In the data rows, 128 means zero.
What is the hidden score of each row? Scores go from 0 to 40, and 20 is about the middle. The score is a weighted sum of the row's numbers plus the product of two more (or one squared), each taken from its middle value.
99 93 147 136 109 109 154 103 150 104 160 161 129 156 95 116 100 117 145 105 141 102 106 119: 21
132 147 135 150 147 98 96 151 85 91 150 105 109 150 158 162 98 101 122 105 150 157 133 160: 13
139 138 92 104 153 120 137 153 116 160 102 139 122 101 113 114 150 108 102 116 136 116 101 144: 38
107 153 98 137 153 95 137 110 96 95 124 144 110 150 164 161 106 108 140 160 161 153 168 127: 16
98 142 158 156 142 91 110 149 145 115 152 159 109 158 137 155 87 140 129 157 113 123 161 157: 16
150 117 101 96 105 130 111 151 130 149 128 143 115 96 116 103 133 156 117 158 116 153 114 109: 32
148 149 109 95 118 97 145 145 122 131 135 124 118 109 154 109 150 129 124 159 157 158 153 93: 20
148 118 105 145 112 155 127 137 137 152 137 158 116 108 110 116 107 158 163 114 126 130 132 131: 28
147 105 114 146 113 157 108 159 135 139 92 127 119 91 147 95 112 150 139 135 152 159 137 111: 36
116 107 114 121 96 110 129 143 142 120 163 160 112 132 106 102 148 106 163 137 167 133 104 98: 19
149 135 158 93 125 154 110 124 104 131 136 90 166 102 112 96 145 114 109 130 95 151 102 106: 15
130 89 163 127 103 146 123 99 139 100 157 102 121 155 112 143 152 107 112 160 92 146 124 101: 23
116 149 103 106 134 92 136 98 99 96 149 95 119 158 137 157 101 109 113 125 154 154 161 144: 17
123 135 111 148 91 142 99 153 154 135 120 157 126 111 109 100 115 141 169 102 162 139 113 103: 29
143 130 151 108 151 150 155 101 147 102 143 146 137 104 153 110 148 109 159 111 136 102 119 132: 20
90 130 161 157 114 90 145 102 147 94 164 151 110 163 98 165 89 95 117 165 117 151 152 132: 18
93 152 95 145 165 99 165 93 112 140 97 130 140 153 162 167 106 106 115 130 146 95 165 155: 27
146 152 126 135 156 95 105 144 86 90 122 127 112 107 165 158 95 137 151 157 150 156 168 160: 22
155 140 108 95 127 134 102 159 123 153 117 135 129 94 132 107 129 154 111 109 138 157 105 116: 21
127 152 127 149 167 96 145 137 86 105 99 136 155 132 162 154 96 101 103 105 139 118 133 165: 9
151 139 135 99 140 154 108 159 129 131 148 104 131 100 143 104 150 104 119 154 114 153 101 121: 17
138 116 98 158 157 150 101 148 94 132 95 148 115 97 162 140 150 144 149 98 147 116 134 161: 15
139 93 107 135 137 104 116 156 101 134 138 137 108 100 154 126 155 157 127 123 151 158 117 96: 20
110 98 159 130 106 142 156 102 152 133 137 98 146 155 105 152 159 135 109 165 94 114 129 102: 15
136 143 135 93 125 106 147 138 120 134 146 134 122 104 158 108 151 159 123 154 152 162 135 93: 23
121 143 125 96 96 124 124 111 148 129 156 153 140 150 99 122 140 100 164 149 151 102 104 104: 16
161 147 155 139 117 154 96 149 117 115 149 107 123 102 110 116 101 104 154 100 100 147 104 163: 22
106 149 114 151 166 97 141 131 86 112 105 155 119 145 165 163 97 99 115 113 142 131 138 167: 11
144 152 102 105 117 104 113 97 136 101 144 107 133 146 142 123 139 123 155 112 148 124 149 104: 16
128 107 158 142 105 158 111 92 141 106 141 112 130 152 107 143 149 119 158 116 96 99 116 139: 18
123 136 132 98 125 146 102 144 155 148 125 94 150 126 119 103 159 102 104 154 108 120 104 109: 12
118 110 128 132 108 153 98 158 158 153 94 97 141 102 113 96 146 139 108 141 151 156 109 108: 24
87 125 94 149 158 90 160 140 107 153 127 165 114 158 134 163 96 110 111 140 158 93 157 146: 23
153 153 128 130 158 96 97 147 85 92 148 137 129 115 161 153 92 115 119 138 156 159 161 166: 24
138 140 146 146 152 155 110 109 116 103 155 146 140 127 130 132 140 102 138 108 142 114 115 156: 17
91 138 102 131 162 153 160 135 118 151 112 140 152 127 153 148 158 92 151 98 126 86 104 144: 15
113 135 128 101 93 118 138 115 157 141 160 145 145 147 101 107 147 103 162 126 155 103 103 105: 23
133 117 163 144 149 149 104 115 139 118 139 91 123 155 130 152 161 117 102 151 98 126 114 107: 38
112 129 155 133 109 148 123 90 131 101 132 101 130 154 113 159 143 103 152 129 102 104 140 144: 12
149 102 99 155 142 147 106 145 106 144 102 148 113 103 132 143 141 147 161 124 143 116 117 164: 19
147 150 120 105 100 146 151 98 152 141 130 133 126 137 133 119 136 117 154 102 123 111 115 115: 21
103 139 144 144 149 152 136 93 153 113 113 100 153 153 153 137 154 97 135 116 111 93 129 118: 14
140 106 102 89 91 97 100 163 138 157 147 162 114 98 101 93 124 159 132 155 166 157 106 94: 21
105 140 111 125 127 115 114 103 110 93 149 139 112 138 157 141 156 98 157 144 162 133 156 102: 19
103 145 104 115 135 99 157 90 111 109 121 145 115 153 132 159 86 117 119 142 133 139 161 152: 15
161 119 131 146 108 160 102 151 130 136 91 106 163 97 108 91 119 117 122 101 139 155 104 136: 24
162 128 108 97 114 150 113 147 111 148 124 99 164 103 95 95 115 125 108 102 122 124 101 126: 19
159 145 161 146 125 138 109 153 146 97 145 103 161 141 107 104 114 112 103 115 147 159 126 100: 21
127 152 143 140 134 100 145 91 148 98 148 105 111 158 144 162 92 101 105 160 103 136 168 152: 16
100 150 120 142 159 99 130 94 138 115 101 97 119 161 149 160 116 139 100 125 102 100 167 150: 21
135 147 124 151 154 147 141 138 101 95 155 134 115 148 146 155 143 96 148 106 127 135 139 147: 16
111 90 160 144 133 148 161 105 90 106 147 105 132 151 102 165 148 104 124 146 99 111 106 114: 31
118 146 121 104 141 103 148 138 152 151 144 113 138 149 124 112 150 153 98 129 109 126 111 98: 29
156 137 162 103 108 108 106 145 91 99 154 101 128 104 147 106 145 146 111 152 109 160 126 98: 16
132 144 157 165 154 144 100 117 138 88 102 101 113 154 135 146 86 99 106 135 143 151 170 160: 17
92 130 130 119 103 108 156 135 160 158 146 161 112 154 98 120 107 151 135 124 145 100 147 109: 29
100 103 163 99 97 97 128 136 139 104 162 143 125 154 97 122 140 142 116 160 137 143 104 92: 23
93 147 144 135 105 95 137 128 146 127 152 156 113 161 110 164 87 151 113 158 116 152 156 140: 17
91 147 111 105 105 105 157 109 161 158 147 159 143 152 98 138 108 160 115 121 131 93 121 118: 24
139 138 128 162 115 158 117 144 148 107 98 150 114 97 159 101 129 144 163 96 153 141 157 111: 30
116 137 90 142 153 142 140 111 125 151 102 135 116 112 157 124 151 154 148 97 155 101 124 129: 27
96 112 156 146 149 101 163 84 102 93 148 117 116 160 145 159 96 94 136 155 112 102 160 136: 25
93 146 127 135 147 99 156 88 146 129 107 107 114 157 146 152 105 132 110 159 109 118 167 115: 22
157 127 152 159 116 136 113 153 130 106 143 128 125 117 112 104 107 108 106 97 153 158 109 108: 23
119 119 114 94 96 141 108 147 156 162 95 105 141 104 104 106 150 167 112 162 110 131 110 104: 21
105 86 109 116 145 155 161 136 124 152 95 119 123 102 117 116 155 114 118 156 113 102 101 104: 33
96 149 100 155 169 103 152 95 89 127 92 140 114 156 147 160 115 102 102 117 153 94 169 159: 16
126 122 159 145 154 148 120 132 144 134 133 92 135 156 109 158 158 106 102 150 97 102 116 120: 28
108 103 157 99 98 102 154 137 146 132 162 159 148 146 95 145 126 108 117 138 115 126 103 95: 11
99 87 99 95 94 100 137 159 152 158 143 154 126 101 112 98 154 145 155 153 167 133 101 98: 25
148 148 143 96 129 108 144 137 138 141 156 133 154 119 102 131 124 126 100 98 123 144 103 110: 18
151 140 124 129 125 151 106 104 103 92 133 95 157 140 131 108 157 109 155 100 140 116 107 111: 15
106 115 150 151 122 129 158 88 140 99 153 136 117 147 146 142 147 95 158 110 107 106 112 135: 19
106 110 150 137 115 116 158 125 139 118 157 165 110 144 117 119 106 106 156 150 151 102 128 126: 29
130 116 141 145 149 147 142 94 140 100 147 145 147 109 152 105 147 113 160 115 143 107 122 116: 35
153 147 139 121 150 140 128 127 85 144 105 98 144 142 99 158 148 108 100 114 101 122 106 147: 38
151 100 148 96 90 129 102 163 159 161 153 158 127 94 119 93 103 165 126 158 108 154 100 118: 18
125 150 108 162 148 103 96 151 110 91 105 102 105 156 149 157 101 96 142 102 165 160 161 144: 13
127 104 126 94 93 106 129 157 164 163 147 160 147 103 94 95 106 167 111 159 131 119 103 99: 23
104 145 130 162 124 97 110 154 144 101 128 163 109 151 125 148 84 103 115 160 161 156 166 128: 16
136 131 109 111 141 146 103 133 103 100 126 114 131 111 154 99 155 112 159 102 162 144 114 106: 19
102 148 111 139 146 141 135 136 154 146 120 134 123 151 119 132 150 111 106 107 128 108 131 137: 21
141 128 161 117 115 138 142 148 154 144 141 130 132 101 159 111 144 157 106 157 91 143 128 104: 18
114 142 93 105 154 104 147 157 139 152 124 148 120 114 154 126 154 154 100 103 153 140 115 102: 29
115 125 151 143 136 142 157 87 130 95 151 134 143 146 114 126 143 93 143 105 107 106 115 127: 18
138 137 104 138 104 150 148 91 101 153 109 143 137 139 95 136 133 110 154 102 117 92 109 146: 23
117 94 98 155 120 155 142 152 128 158 83 152 121 94 138 99 141 142 142 130 156 141 110 104: 24
145 132 96 90 90 97 102 163 147 156 155 158 113 97 97 95 113 159 150 160 166 154 104 92: 27
155 136 137 98 123 152 102 158 142 119 152 120 159 101 146 102 146 101 128 147 141 145 103 122: 21
98 118 147 155 148 93 151 105 126 96 160 163 108 158 140 158 92 95 116 168 147 134 162 138: 21
116 141 94 165 158 155 116 155 146 149 93 150 118 103 153 108 146 98 153 94 161 102 111 158: 23
114 146 154 124 131 96 151 87 105 98 137 142 124 158 103 144 87 116 107 163 136 128 166 147: 17
148 97 127 114 143 96 125 158 103 128 149 134 111 98 156 105 154 155 133 127 144 160 116 95: 18
152 149 112 141 156 94 107 145 85 90 130 126 113 130 165 155 99 99 150 161 152 155 169 154: 19
109 115 133 99 95 96 161 151 148 157 155 162 126 137 94 118 96 154 106 106 115 148 103 96: 25
155 141 111 106 106 149 101 113 111 105 126 99 134 121 111 107 150 128 126 99 144 121 110 138: 22
162 149 140 152 155 132 101 157 90 103 149 154 129 99 158 127 97 117 145 99 130 146 113 164: 19
154 152 145 152 148 103 111 98 120 93 152 97 116 158 113 154 90 115 102 122 100 136 167 161: 19
159 123 153 103 124 148 101 147 115 154 96 96 148 97 104 93 141 146 111 141 101 150 108 128: 13
145 96 106 95 91 147 111 131 130 121 112 95 116 108 105 106 155 106 157 157 150 151 102 105: 17
151 123 150 150 132 159 97 118 147 151 108 126 122 104 134 97 141 137 147 102 94 97 113 158: 20
114 143 155 135 155 154 142 94 87 104 129 94 168 152 104 163 154 90 102 126 101 102 105 146: 20
132 143 94 106 155 102 123 159 135 152 145 150 118 117 151 144 156 147 108 100 157 142 109 101: 31
88 148 94 148 158 90 165 118 114 152 124 162 113 157 140 164 91 109 113 147 155 96 161 141: 26
109 134 144 144 150 142 143 91 151 105 140 95 152 155 145 116 156 102 117 120 108 98 133 116: 17
115 147 100 104 124 127 158 98 140 131 146 143 123 142 153 132 110 121 158 95 108 111 127 128: 19
160 121 119 165 115 162 106 127 120 105 98 126 122 108 107 97 116 112 146 92 146 117 110 152: 23
105 158 95 125 169 99 163 116 101 132 101 144 131 152 163 162 110 98 104 103 143 98 134 158: 14
111 137 160 158 158 117 115 97 108 87 155 101 109 161 154 158 115 93 108 135 96 117 166 150: 15
159 137 148 117 125 155 104 141 100 138 121 156 151 96 140 107 96 153 165 111 109 127 114 159: 27
95 151 96 142 166 94 159 105 98 130 111 143 150 154 162 161 109 100 100 101 147 95 162 153: 21
131 123 99 168 161 155 130 154 139 147 89 141 120 103 151 111 144 133 154 92 160 134 107 150: 21
98 144 145 164 120 96 128 146 159 110 110 153 111 159 104 153 91 116 115 161 154 143 166 119: 16
98 154 102 125 143 140 113 118 155 154 109 119 138 154 134 152 144 113 105 101 116 109 131 136: 13
93 144 105 166 166 100 152 143 104 98 91 134 115 153 164 158 101 97 108 104 160 124 164 152: 13
133 128 158 125 103 147 121 114 118 149 139 108 118 146 95 157 140 159 106 155 97 152 121 109: 39
146 141 102 139 104 158 122 115 134 151 104 158 119 102 113 126 121 155 148 113 134 118 141 144: 24
117 150 116 137 155 148 111 103 154 150 106 111 149 149 136 121 149 154 109 100 109 95 160 138: 16
157 151 140 88 102 150 106 148 118 156 99 95 174 99 115 96 133 147 108 105 104 149 102 111: 12
106 138 102 93 97 94 121 159 140 152 158 163 117 109 107 100 115 161 120 157 162 159 112 91: 26
93 130 150 157 162 104 145 90 132 93 116 91 113 162 154 161 147 96 105 152 105 107 163 147: 14
104 111 161 102 94 96 139 145 143 104 162 146 129 152 100 134 145 142 121 159 152 149 108 91: 18
161 146 156 102 104 143 91 160 114 137 124 97 161 94 126 107 103 146 111 113 99 159 100 157: 15
150 122 149 142 145 158 152 92 120 111 135 107 158 130 108 113 148 102 154 97 121 101 105 154: 19
116 138 111 136 97 129 134 144 164 160 154 165 121 146 98 102 122 167 147 109 131 93 109 104: 32
102 138 153 152 141 95 136 140 85 102 150 159 126 151 126 168 82 110 134 112 102 143 120 157: 15
150 134 98 88 90 131 110 147 140 158 115 99 126 101 98 100 145 155 155 116 154 152 104 102: 22
108 131 160 156 153 99 145 98 111 102 116 127 112 153 150 144 103 147 106 161 101 151 165 155: 15
116 144 112 162 167 106 145 135 81 102 98 140 114 146 163 159 111 104 108 108 126 110 162 163: 14
96 146 95 141 161 137 157 115 115 156 100 155 122 135 149 158 142 97 133 96 152 94 114 143: 21
138 151 108 105 152 153 136 103 100 148 116 134 162 130 101 149 136 103 134 94 112 95 106 157: 16
141 148 106 108 105 119 132 94 145 105 134 102 119 139 151 114 144 104 159 120 141 126 149 109: 18
136 134 135 140 102 156 110 146 160 154 90 96 121 102 107 94 148 113 125 157 141 145 115 103: 24
119 138 112 104 96 114 152 114 153 156 158 165 130 141 94 147 88 152 160 101 134 120 105 143: 22
139 145 160 155 157 107 110 90 112 87 157 98 121 162 148 161 96 96 106 149 103 113 170 154: 17
129 146 104 129 151 148 137 97 150 149 95 110 125 151 141 128 151 114 113 104 114 91 154 114: 19
152 149 106 96 92 101 128 134 155 154 154 156 123 141 91 102 133 144 159 118 159 111 106 114: 23
98 129 104 107 93 108 149 142 164 160 151 163 132 141 92 99 114 160 121 133 138 91 107 109: 27
93 100 96 99 96 94 157 155 154 160 157 162 109 132 102 106 140 158 117 147 164 141 115 94: 22
125 135 133 96 100 103 163 138 150 157 157 161 143 135 92 116 96 146 101 138 118 139 102 106: 23
113 127 108 125 139 158 116 110 157 152 102 115 141 119 143 106 154 161 107 97 97 92 143 114: 19
125 98 157 158 115 136 136 136 163 136 104 110 132 118 152 102 135 161 113 156 123 153 149 101: 33
146 111 110 106 154 148 141 157 94 157 92 124 143 90 159 109 148 145 151 112 103 141 102 151: 9
103 150 138 120 110 93 145 100 140 133 155 157 116 162 96 162 85 110 116 164 150 137 158 156: 20
99 100 89 160 134 148 143 116 145 152 103 148 108 134 107 154 150 152 147 128 154 103 155 154: 20
155 102 109 162 112 160 103 150 148 136 95 148 111 97 109 103 100 131 166 123 157 153 144 153: 34
154 136 110 153 113 156 110 110 84 144 102 151 136 100 137 146 106 110 164 98 97 97 104 156: 21
127 137 157 141 154 154 105 116 126 127 102 106 140 113 152 103 141 116 117 104 95 110 152 156: 23
156 142 151 129 130 138 145 108 104 101 142 140 118 103 142 126 102 111 152 100 98 141 114 157: 23
119 115 154 88 93 101 114 153 148 138 154 143 153 111 99 99 142 122 145 159 154 143 99 99: 27
142 99 102 154 155 149 104 150 90 112 103 126 118 98 158 108 146 149 142 97 126 141 118 163: 15
125 96 161 108 97 102 162 108 146 131 162 157 148 149 94 127 136 103 110 149 124 115 101 101: 12
147 133 105 124 109 159 118 110 134 152 108 156 112 110 104 119 137 159 158 118 136 117 155 141: 21
156 126 164 113 108 144 103 137 98 120 147 119 135 107 110 153 109 155 122 154 89 154 117 138: 21
151 102 161 132 119 147 119 142 84 138 133 133 143 111 104 156 116 121 111 139 91 149 107 151: 12
124 112 108 101 156 147 154 150 126 154 110 105 155 103 140 112 157 99 119 124 142 105 98 147: 19
130 92 108 152 153 156 140 110 89 155 92 157 119 97 142 127 134 117 153 110 110 101 109 159: 19
155 144 162 136 139 156 100 125 94 101 99 119 153 107 133 133 110 126 119 99 99 140 122 160: 11
97 89 91 159 96 117 112 157 156 154 133 164 107 105 108 98 143 146 167 103 170 116 114 100: 33
125 150 138 136 135 96 117 93 146 93 151 108 111 156 136 158 97 103 105 162 102 127 168 158: 15
156 124 155 101 104 141 111 154 151 154 98 96 134 94 129 99 146 145 121 161 96 151 107 147: 10
151 101 91 93 146 135 121 156 127 158 91 106 129 95 146 93 153 165 110 107 153 142 104 111: 17
137 107 110 156 151 160 151 123 92 156 88 157 112 99 138 148 142 111 157 110 101 95 115 156: 28
106 102 97 152 149 122 128 150 136 117 108 142 107 103 163 104 157 142 140 116 163 154 146 91: 22
117 103 160 117 123 129 159 99 161 113 157 101 126 145 152 107 158 143 109 163 94 135 128 94: 18
113 145 153 146 158 96 145 101 130 98 141 103 121 149 159 158 100 130 113 161 104 151 163 158: 16
159 128 163 96 103 159 95 155 89 143 96 100 164 93 126 98 113 153 111 113 96 155 103 142: 13
149 131 155 96 103 145 120 131 147 111 134 94 160 107 142 115 152 114 128 149 97 149 103 105: 9
95 108 136 153 120 157 131 94 154 120 103 100 119 155 120 159 154 107 156 157 98 93 141 131: 17
109 150 145 148 160 97 142 101 95 88 150 109 111 155 164 162 138 102 141 163 156 138 170 141: 27
97 89 91 114 96 104 140 151 154 159 153 164 105 117 97 106 145 162 161 102 167 118 109 102: 26
114 121 111 94 96 147 117 150 158 161 96 114 145 103 115 106 153 158 127 148 111 111 114 99: 17
141 110 125 109 106 147 159 92 143 102 149 121 147 124 130 124 149 98 161 103 109 97 107 138: 12
123 147 110 134 135 143 110 141 154 151 131 117 123 145 107 119 156 146 110 100 123 105 113 135: 36
149 140 107 104 138 155 104 103 98 100 110 104 138 108 138 102 154 99 160 108 161 139 111 115: 17
94 108 153 153 107 106 158 102 160 140 157 154 116 159 102 140 146 150 150 145 127 96 114 105: 28
109 133 158 122 97 104 157 103 151 105 160 155 126 159 95 147 101 98 144 113 138 103 108 104: 25
115 96 156 122 96 103 161 128 145 140 162 154 129 152 96 148 117 102 118 152 137 132 102 103: 15
145 137 138 104 122 102 155 116 159 151 148 110 154 133 114 102 150 157 103 161 98 121 146 96: 17
145 134 116 145 126 93 99 109 87 91 145 95 111 151 154 158 97 97 160 140 151 156 161 161: 31
91 93 94 152 146 149 152 107 144 139 124 127 106 149 142 158 159 109 163 139 151 96 148 144: 23
155 153 115 130 154 119 115 133 100 110 150 145 125 117 108 143 101 112 110 105 152 129 146 155: 20
151 117 95 89 92 134 101 146 137 154 100 101 127 99 101 103 153 156 156 116 155 147 102 104: 18
89 115 147 128 104 100 155 97 161 144 149 155 154 157 109 115 145 123 146 133 121 93 116 100: 20
95 137 158 104 149 121 146 105 153 114 153 102 150 153 150 125 158 104 99 122 105 116 112 97: 13
138 119 145 150 159 153 147 108 94 94 147 130 122 143 151 146 140 114 123 107 126 121 131 144: 18
157 115 150 154 140 157 101 145 146 143 111 121 121 101 134 101 142 165 125 97 92 114 116 156: 23
149 152 120 122 116 146 100 128 142 120 138 123 122 150 124 160 111 101 140 101 127 119 140 152: 12
124 93 104 154 157 157 150 131 101 156 90 156 120 97 143 147 147 156 163 105 103 101 111 160: 25
133 97 110 166 105 160 146 112 126 139 92 130 115 111 102 123 132 114 167 98 142 128 113 137: 23
130 137 112 99 93 115 117 151 153 154 151 155 140 142 91 108 123 159 154 109 156 111 109 98: 21
100 122 123 146 145 94 118 88 102 87 151 95 110 160 152 164 141 89 154 145 152 147 155 126: 21
100 130 123 152 151 156 154 87 98 108 105 110 147 154 104 166 150 92 150 115 96 93 110 158: 28
156 154 163 153 149 100 104 140 99 91 156 106 126 150 151 151 87 101 106 120 104 150 163 168: 12
140 96 114 107 108 148 105 133 97 119 135 104 117 99 111 101 157 137 141 166 153 149 115 107: 22
159 150 163 139 146 148 96 152 95 99 150 110 163 110 145 136 105 138 131 100 100 155 106 163: 15
152 130 101 120 146 152 151 155 107 157 94 135 124 91 150 107 134 139 131 143 117 144 101 142: 25
140 143 157 157 145 101 154 91 144 88 156 99 113 159 151 160 110 92 131 161 106 126 167 153: 16
149 148 155 94 116 150 100 145 146 108 149 94 170 109 109 102 147 97 112 118 99 145 100 116: 9
159 146 161 151 156 113 99 129 90 90 140 107 131 150 153 152 86 133 110 119 97 155 161 166: 9
120 140 103 119 113 151 150 93 102 152 103 153 145 129 95 155 135 143 154 103 108 92 109 150: 31
145 103 145 96 102 133 105 149 147 153 104 100 146 95 149 98 149 156 127 148 93 148 109 110: 10
112 142 91 121 161 143 132 124 132 145 102 147 119 123 157 124 154 145 118 97 156 93 148 124: 20
99 128 154 151 142 91 157 107 102 97 161 161 110 158 125 163 87 110 133 166 151 144 162 144: 26
102 152 92 133 162 134 155 124 134 155 104 150 142 144 138 159 143 116 136 95 149 93 116 157: 15
